In the data rows, the value 128 means zero.
Here are some points, each followed by its number:
[143 134 113 125  58 229 119 168 181 183 118 114  79 104 127 107] 0
[147 144 103 114   0 235 117 199  94 120 123 118 148  81 127 104] 1
[146 135 101 114  63 166 123 175  95 124 118 114 140  86 120 107] 2
[122 125 119 131   0 255 107 189 152 119 125 118 113  87 128 103] 3
[175 108 134 126  47 179 107 146 188 183 123 125 115 112 127 116] 4
[ 97 152 134 115 135 129 158 132 137 120 125 119 103 152 128 134] 5
[ 96 158 110 125 182 122 145 144  90 110 125 123 107 120 126 115] 6
[ 98 142 121 134 165 103 140 112  92 119 121 121 146 119 129 118] 7
[ 77 166 118 125 171 133 146 124 125 118 117 114 155  78 121 135] 8
[162 108 122 142 168  61 113 132 109 143 166 177  97 148 130 133] 9
[ 81 163 118 146   4 241 105 131 177  99 129 130 142  88 121 114] 10
[117 115 123 150 102 194 123 132 168 107 129 130 112  87 127 112] 11
[136  86 129 131 142 140 175 137 194  80 129 130 117 213 130 150] 12
[ 81 163 103 111 146 148 127 151 121 113 124 123 153  84 126 118] 13
[101 131 145 122 139 112 136 131 156 116 123 125 108 167 126 130] 14
[169 101 136 154 153 110  75 174 171 104 143 151 109 125 130 122] 15
[116 133 124 124 165 104 111 154 147 112 135 136 144 174 131 129] 16
[109 144 111 128 178 126 141 139  91 113 134 135 101 127 124 117] 17
[177  99 145 130 158  99 147 115 103 122 128 124 132 209 128 130] 18
[184 103 125 153 136 107 116 147 116 115 144 151 149  91 130 148] 19
[161  98 119 132 164 120  88 164 143 119 151 161 150  72 132 137] 20
[193 106 137 153 169 122 173 116 147 115 154 164 105 169 129 137] 21
[190 106 116 133 168 131 103 135  97 120 166 182 111 149 120 128] 22
[193 105 122 151 149 102  88 154  88 108 170 185 135 140 129 136] 23
[ 92 156 124 130 157 129 119 136 118 118 133 130 161 104 129 118] 24
[167  75 123 149 136  88 105 138 117 158 189 201  65 177 129 128] 25
[180  94 122 148 168  49 109 132  98 149 176 192  92 158 132 134] 26
[131 123 147 132 124 124 120 127 141 124 121 119 134 172 128 159] 27
[183  98 148 108   0 235 133 132  94 122 137 142 163 172 130 151] 28
[109 145 136 129 152  91 149 117  90 119 124 123 146 112 124 127] 29
[ 99 154 151 134 148  71 169 125 172  88 129 126 124 187 121 151] 30
[106 157 143 111 141 120 139 138 136 119 122 121 124 166 128 143] 31
[184 103 145 110  92 183 130 134 137 118 128 129 154 143 127 156] 32
[185  99 116 136 139  74 121 126 207 190 143 149  99 127 121 133] 33
[188 101 133 132 108 114 134 124  85 132 147 156 130 172 130 146] 34
[137  93 135 137 150 135 101 120 104 112 113 112 112 135 126 138] 35
[181  98 136 133  63 142 109 117 144 162 127 132 123  87 123 143] 36
[178 100 117 135 145 122 123 130  99 112 136 141 105  81 129 130] 37
[189 100 132 142 156  83 131 111  99 114 135 140 109 117 123 147] 38
[129 124 109 120 145 146 138 161 157 105 134 137 118 119 132 117] 39
[180 103 113 134 141 122 116 135  87 110 135 139 106  68 130 126] 40
[183  97 119 148 161  35  81 152 178 181 158 170  97  97 120 119] 41
[137  96  99 131 121 168 100 133 122 137 131 134 124  92 126 108] 42
[177  91 153 129   3 255 100 126  94 121 123 117 141  87 132 144] 43
[189 103 137 126 113 142 137 116 100 138 137 142 149  91 128 144] 44
[182  96 167 131  31 189 113 106  94 123 128 130 108 144 129 148] 45
[178  93 125 153 134  87 120 103 218 201 141 149  93 167 127 128] 46
[193 107 139 120 102 164 152 113  87 130 135 138 153  92 129 147] 47
[175  90 160 124 166 122 130 138 112 113 135 141  89 184 134 143] 48
[187 100 132 142 151 130 145 104 101 118 136 141  89 155 128 149] 49
[189 104 121 138 110  87  79 137 185 185 141 150 133 214 121 126] 50
[193 112 135 134 156 150 157 113  90 128 142 149 130  79 124 139] 51
[193 105 133 124 130 149 136 103 114 154 122 122 105  93 124 135] 52
[183  97 136 141 131 110 148 106 127 162 134 138  96 161 127 146] 53
[193 107 132 146 168  73 115 155  87 132 138 144 147  67 121 144] 54
[191 105 121 129  94 152 100 115  85 134 124 116 132  78 135 141] 55
[172  88 137 138 106  70  66 129 213 199 138 143 100 117 119 127] 56
[190 102 155 128   0 255  43 134 226 206 130 131 158 100 118 130] 57
[182  99 136 131  42 162 110 114 156 171 126 132 125  69 124 138] 58
[166  72 134 142 134  73  88 116 215 203 131 138  90 142 118 119] 59
[175  89 121 142  21 173  66 139 255 230 134 135  91 133 126 104] 60
[153  96 154 136  89 177 111 136 198 130 127 125 130 158 115 162] 61
[183 101 147 119  99 174 131 124 107 145 120 119 107  98 123 139] 62
[192 106 137 131  77 166 119 115 194 190 128 127 148  69 122 140] 63
[117 129 117 127 118 126 151 103 121 149 122 123 142 102 129 104] 64
[195 108 147 116  48 215 152 113 105 154 124 119 122  76 124 137] 65
[187 102 128 139 137  92 106 144 182 183 132 134 100  76 129 135] 66
[182  96 117 141 148  65 127 128 248 215 145 154  99 127 122 128] 67
[179  91 144 124 171 119 169 112 178 181 145 152  96 130 134 120] 68
[183  97 129 125  94 178 132 121 117 158 125 118  95 106 128 127] 69
[172  87 119 140 137 151 121 124 117 139 165 178  85 152 119 125] 70
[194 105 128 125 123 154 138  96 119 160 121 120 107  79 122 132] 71
[132 110 115 111 150 129 122 119  90 129 130 131 124 112 137 115] 72
[188 100 139 155 129 150 125 133  84 137 128 131  97  92 132 117] 73
[166 102 130 128 159 129 122 113  86 113 123 118 152  68 131 135] 74
[114 134 153 137 177 110 145 125 166  97 118 112 131 168 135 150] 75
[189 103 123 127 165 109 148 106 130 164 133 134 128 131 138 110] 76
[190 106 122 133 143 153 135 113 167 176 133 133 103 121 136 111] 77
[115 135 126 145  48 173 141 115  86 119 120 122 162  81 121 121] 78
[191 104 130 119 171 113 125 125  83 131 123 116 112 117 132 134] 79
[162  98 115 105 141 158 119 133  86 134 122 118 108 103 132 135] 80
[115 122 132 113 170 134 121 155  95 125 120 117 146  87 135 129] 81
[109 147 140 117 121  89 175 119 152 111 123 121 150 125 125 145] 82
New points follow, each followed by the numbers of its three nearest points above by angle, nearest first.
[109 137 111 114 146 140 140 163 165 107 131 133 126 121 132 120] 39 13 16
[168 102 134 132 161  87 138 113 108 104 132 133 125 232 119 138] 18 48 34
[ 75 168 116 114  96  89 152 102 137 162 133 134 173  93 134 102] 64 82 8
[ 82 171 147 126 153  72 170 128 179  88 123 117 134 189 121 149] 30 14 31
[174  96 148 110   0 214 133 135 100 121 134 138 151 178 131 146] 28 45 43
[135 134 120 124  73 202 119 162 179 169 118 115  89 113 126 110] 0 4 3
[ 75 171 116 110 121  95 179 117 149 120 127 127 174 107 122 116] 82 8 13
[121 106  95 126 124 172 107 131  94 119 126 127 131  95 127 104] 42 80 2
[ 95 158 145 115 124  75 178 117 167 110 122 120 160 125 124 154] 82 30 75
[142  95 135 134 155 148 119 112 112 114 116 110  90 153 130 163] 35 49 48
[129  96 120 118 154 120 134 120  94 124 126 125 127 127 141 120] 72 79 80
[ 82 173 154 128 148  62 172 130 191  81 123 117 134 185 119 153] 30 14 75
[ 78 166 133 130  70 145 152 116 168 114 124 117 105 168 122 159] 5 14 31
[ 74 172 103 111 146 147 125 146 109 115 122 120 160  77 125 120] 13 24 8
[167  96 122 145 138  93 120 107 194 187 140 146 100 158 129 125] 46 59 33
[164 101 148 130  29 239 102 129  95 120 123 117 139 108 132 149] 43 28 45
[171  99 133 124 102 168 134 122 122 151 124 118  91 122 126 125] 69 62 65
[ 99 140 127 120 170 107 116 153 160 113 128 127 150 191 133 131] 16 75 31
[153 102 126 150 154  58  87 129 142 161 142 149 129  88 126 124] 41 66 56
[102 123 139 115 145  95 119 152 157 107 124 121 159 129 126 112] 16 75 24
[150 106 114 105 140 152 124 133  86 134 122 118 113 101 132 131] 80 72 40
[ 97 133 123 125 157 119 100 151 117 112 122 118 162 131 134 112] 24 81 16
[159  98 138 137  35 166  89 128 255 220 131 134 106 134 124 123] 60 4 57
[ 77 167 129 126  55 131 156 116  96 121 128 129 136 145 125 127] 78 10 1
[174 116 128 143 164  87 114 146  88 129 134 140 145  69 125 142] 54 19 74
[ 97 133 121 142  31 176 111 130 158 115 121 118 162  92 117 111] 10 3 78
[168 113 146 118 113 174 135 128  84 129 119 120 105 110 120 134] 62 69 65
[109 130 135 114 172 133 122 155 108 122 119 117 150  93 133 127] 81 24 8
[ 73 167 123 127 172 133 145 120 133 118 117 113 151  80 120 141] 8 24 13
[104 132 122 122 160 123 112 149 148 114 128 128 147 171 132 126] 16 75 31
[172 117 129 145 165  80 120 147  94 137 135 139 142  79 124 136] 54 19 38
[120 104 137 147 119 157 160 106 159 114 121 120 133 118 127 118] 11 10 61
[160  95 131 148 160  49  88 131 143 161 142 148 134  99 125 130] 41 66 54
[136  88 120 115 152 126 131 123  94 123 128 129 126 132 145 120] 72 79 80
[ 89 163 113 115  30 144 155 103  90 110 129 130 161  76 125 100] 78 10 2
